Here are some points:
[-0.21 -0.06 0.15 0.43 0.65 -0.31 0.54 -0.76 0.68 -0.78 0.02 -0.27 -0.69 0.37 0.09 -0.48 -0.57 -1.35 0.97
 0.44 1.05 0.53 -0.22 -0.84]
[0.56 1.73 -0.20 1.44 0.06 2.05 0.51 1.81 2.56 -0.17 -0.89 -1.73 -1.67 -0.21 2.36 1.85 0.78 1.83 -0.21
 1.46 -0.03 1.33 0.23 1.03]
[0.14 -0.37 -0.80 -0.98 0.45 -0.32 1.45 -0.25 0.14 -0.64 -1.13 0.01 -1.04 0.79 0.96 0.74 0.02 -0.17 0.58
 1.04 0.24 0.35 -0.34 -1.26]
[1.25 -0.83 1.26 0.91 -1.40 0.35 -1.27 -0.92 0.17 1.74 -0.90 -0.51 0.08 -1.54 1.05 0.53 0.95 -0.84 -0.02
 -0.24 -1.34 1.05 -0.05 0.60]
[-0.24 -0.33 -0.90 -1.09 -1.14 0.05 -0.51 0.65 1.59 0.61 0.29 0.39 0.48 0.75 2.00 1.09 1.43 1.19 1.80
 1.53 1.13 1.78 0.39 1.06]
[-0.51 1.07 -0.59 -0.49 -0.58 -1.79 -0.61 0.32 1.53 0.91 1.66 -0.08 0.20 0.44 -0.31 0.66 0.17 -1.42 1.67
 -1.80 1.76 -0.74 0.65 0.14]
[-0.83 0.30 -1.57 -0.66 -1.22 -0.10 -0.09 1.08 2.28 1.46 1.46 -0.01 0.11 -0.63 0.41 0.64 -0.03 0.61 -0.44
 -0.04 0.52 0.66 1.19 1.56]
[0.30 0.94 -1.55 0.21 -0.18 -0.41 1.48 0.18 0.81 -0.91 -0.73 -1.04 -0.75 -0.37 1.12 -0.09 -0.91 -0.11 -0.92
 1.10 0.21 0.25 -0.13 -1.28]
[-0.72 -1.19 -1.63 -0.66 -1.41 0.51 0.14 0.40 0.78 0.87 1.12 -0.14 2.06 0.30 1.54 0.75 0.74 0.87 0.18
 2.08 0.20 0.79 0.74 -0.17]
[0.28 0.15 -1.07 -0.98 -1.39 -1.37 -0.10 -0.48 -0.85 -0.42 1.08 1.05 0.69 1.28 -1.06 -0.11 -0.48 0.18 0.37
 1.42 0.87 1.01 -0.35 -0.23]
[-0.30 -0.54 -1.14 -0.95 -1.04 -0.13 -0.27 0.07 0.65 0.99 0.56 0.50 0.99 0.52 1.22 1.10 1.24 0.68 1.35
 1.25 1.01 1.35 0.58 0.49]
[0.31 1.06 0.45 0.09 -1.59 1.36 -1.46 2.45 1.48 1.81 -0.58 -0.50 -0.39 -2.01 1.09 0.12 0.19 0.43 0.35
 -0.55 -0.28 1.68 -0.57 2.62]
[-0.82 -1.48 0.72 -0.22 1.44 0.43 -0.19 -1.56 -1.10 0.33 -0.09 0.60 0.52 0.68 -0.39 0.73 0.62 1.12 0.26
 0.64 0.57 -0.33 0.85 -0.11]
[0.41 0.13 0.73 -0.59 -0.19 0.22 -0.87 1.15 -0.24 -0.04 -0.42 0.59 -0.89 -1.06 -1.03 -1.66 -0.68 -0.97 -0.33
 -1.87 -0.07 0.12 -0.35 1.09]
[0.86 -0.17 -0.83 0.27 -1.39 0.87 0.12 0.10 0.58 0.48 -0.52 -0.29 -0.77 -1.01 1.01 0.32 0.18 0.33 -1.54
 0.68 -1.45 1.62 -0.45 0.53]
[0.59 -0.08 0.05 -0.42 -1.09 0.95 -1.01 0.78 0.18 0.13 -1.08 0.22 -0.48 -1.15 1.19 -0.80 0.76 -0.52 0.40
 -0.79 -0.35 0.88 -0.42 0.43]
10 more points follow, each with its number after it:
[0.83 -0.31 0.87 0.82 -0.19 -0.33 -0.36 -1.39 -2.11 -1.00 -0.57 -1.23 0.06 0.07 -1.68 0.34 -0.59 -0.95 0.24
 0.99 -0.73 -0.52 -0.95 -1.94] 0
[-0.63 1.26 -1.02 -0.55 -0.66 -0.17 0.11 2.10 1.58 1.11 1.45 -0.66 0.77 -0.71 0.16 0.49 -0.76 0.79 -0.29
 -0.23 0.47 -0.07 0.45 1.46] 1
[-1.25 -0.50 0.08 -0.31 0.68 -1.16 -1.01 -1.68 0.30 0.04 1.14 0.72 0.14 1.16 -0.41 0.31 0.64 0.05 0.66
 -0.91 0.89 -0.63 1.34 0.64] 2
[-1.38 -0.20 1.25 1.71 2.12 0.91 -0.70 -1.01 -0.93 -2.00 1.04 0.09 -0.04 0.98 -1.90 -1.07 0.33 -0.43 -0.11
 -1.59 -0.32 -1.14 -0.01 0.42] 3
[-0.16 0.45 -1.07 -0.34 -0.30 0.03 1.13 0.90 0.56 0.00 -0.35 -1.38 0.23 0.38 1.38 1.84 0.52 1.40 -0.46
 0.62 -1.10 -0.81 -0.22 -0.45] 4
[-0.10 1.40 1.56 -1.01 0.65 -1.28 0.20 2.52 0.39 1.98 1.39 0.07 1.21 -0.14 -1.09 0.46 -1.83 0.29 0.45
 -1.53 0.52 -0.96 -0.52 2.10] 5
[-0.92 -0.76 0.26 0.70 1.31 0.04 -0.70 -1.87 -0.26 -0.79 0.53 0.98 0.11 0.93 -0.35 -0.58 0.89 -0.86 0.47
 -1.03 1.25 -1.11 1.27 -0.94] 6
[0.26 -3.25 1.35 0.65 2.74 0.49 0.63 -4.45 -3.00 -3.21 -0.82 2.70 -0.68 1.75 -1.67 -3.40 -1.53 -3.07 -0.31
 0.89 1.53 0.34 -0.05 -4.06] 7
[0.94 0.19 0.37 0.35 -0.04 -0.60 0.03 -1.01 -2.81 -2.80 0.35 1.04 0.87 1.46 -2.10 -1.88 -0.98 -0.66 -0.03
 0.93 -0.16 -0.42 -1.39 -2.22] 8
[0.28 -0.24 1.99 -1.35 2.44 -1.65 0.94 -0.13 -1.30 2.05 -0.55 1.36 -0.97 0.20 -1.99 0.87 -0.36 0.15 -0.48
 -2.86 -0.66 -0.95 -0.41 2.16] 9
Which two of these numbered points are nearest to each point below, looking only along the 2 directions in which the first points spread most? Their numbers follow each, nearest first.
[0.46 1.37 0.26 0.69 -0.48 -0.35 -0.74 -0.20 -2.81 -3.08 0.51 0.26 0.70 0.99 -2.28 -1.50 -1.26 0.29 -0.19
 0.90 -0.62 -0.09 -2.29 -1.18] > 0 3
[-0.60 -1.24 1.33 0.87 2.87 0.01 0.91 -1.88 -0.19 0.25 0.95 0.99 -1.22 0.16 -2.33 -0.68 -0.35 -0.74 -1.50
 -2.07 0.21 -0.36 1.67 1.23] > 3 9
[-1.65 -1.26 0.61 0.24 2.03 -0.42 -0.05 -1.52 -1.66 -1.67 1.60 1.30 -0.25 1.48 -3.80 -1.86 -1.17 -1.47 -1.01
 -2.27 -0.89 -1.32 -0.51 0.05] > 8 7
[-0.05 -0.39 -2.69 -2.44 -2.74 -0.75 0.02 0.74 -0.45 0.06 0.48 0.59 2.31 1.60 1.74 1.51 1.40 1.45 2.13
 3.10 0.36 2.30 -0.67 0.12] > 4 1
[1.34 0.29 0.33 1.79 -2.65 1.33 -2.13 -0.32 1.00 1.91 -0.66 -1.24 0.38 -2.49 1.84 0.61 1.84 0.52 -1.40
 -0.30 -2.32 1.23 0.40 1.78] > 1 4
[0.30 1.14 0.06 1.16 -0.53 0.02 -0.64 -0.34 -1.76 -0.07 -0.81 -2.07 -0.05 -0.96 -0.75 1.37 -0.50 0.36 -0.42
 0.76 -0.97 -0.60 -1.39 -1.27] > 5 0
[-0.44 -0.27 0.85 0.37 0.81 0.32 0.07 0.29 1.43 0.72 0.78 0.28 -0.39 -0.61 -0.77 -1.00 -1.30 -0.35 -0.85
 -0.56 0.43 -0.27 0.60 0.88] > 5 9
[1.74 0.98 1.94 -0.52 0.52 -1.44 0.78 0.61 -1.46 2.29 -1.59 -0.79 0.25 -0.63 -0.21 2.27 -0.38 0.54 1.21
 0.33 -0.36 -0.28 -1.54 0.10] > 5 1
[1.09 0.22 -0.90 -0.37 -0.95 -1.55 0.62 -1.31 -1.47 -1.33 -1.27 1.33 -0.37 0.88 0.01 -1.46 -1.32 -0.65 -0.49
 1.42 0.52 -0.04 -0.17 -2.29] > 6 2
[0.28 -0.31 -2.06 -2.10 -2.49 -1.00 0.30 0.71 -0.37 -0.05 0.99 0.55 2.91 2.04 1.99 1.61 1.74 1.44 2.55
 3.13 0.34 1.84 -0.53 -0.02] > 4 1
[-0.90 -0.23 -0.12 0.08 0.08 -0.54 0.21 -0.04 -0.52 -0.96 0.29 -0.90 1.02 1.20 -0.19 0.59 -0.16 0.12 0.92
 0.68 -0.66 -0.81 -1.25 -0.94] > 2 6
[0.14 0.76 -0.13 0.33 -0.07 -0.36 -0.80 -0.37 -0.09 1.25 -0.12 0.11 -1.19 -0.77 -0.82 0.89 -0.15 0.42 -0.82
 -0.70 0.76 -0.06 0.47 0.51] > 5 1
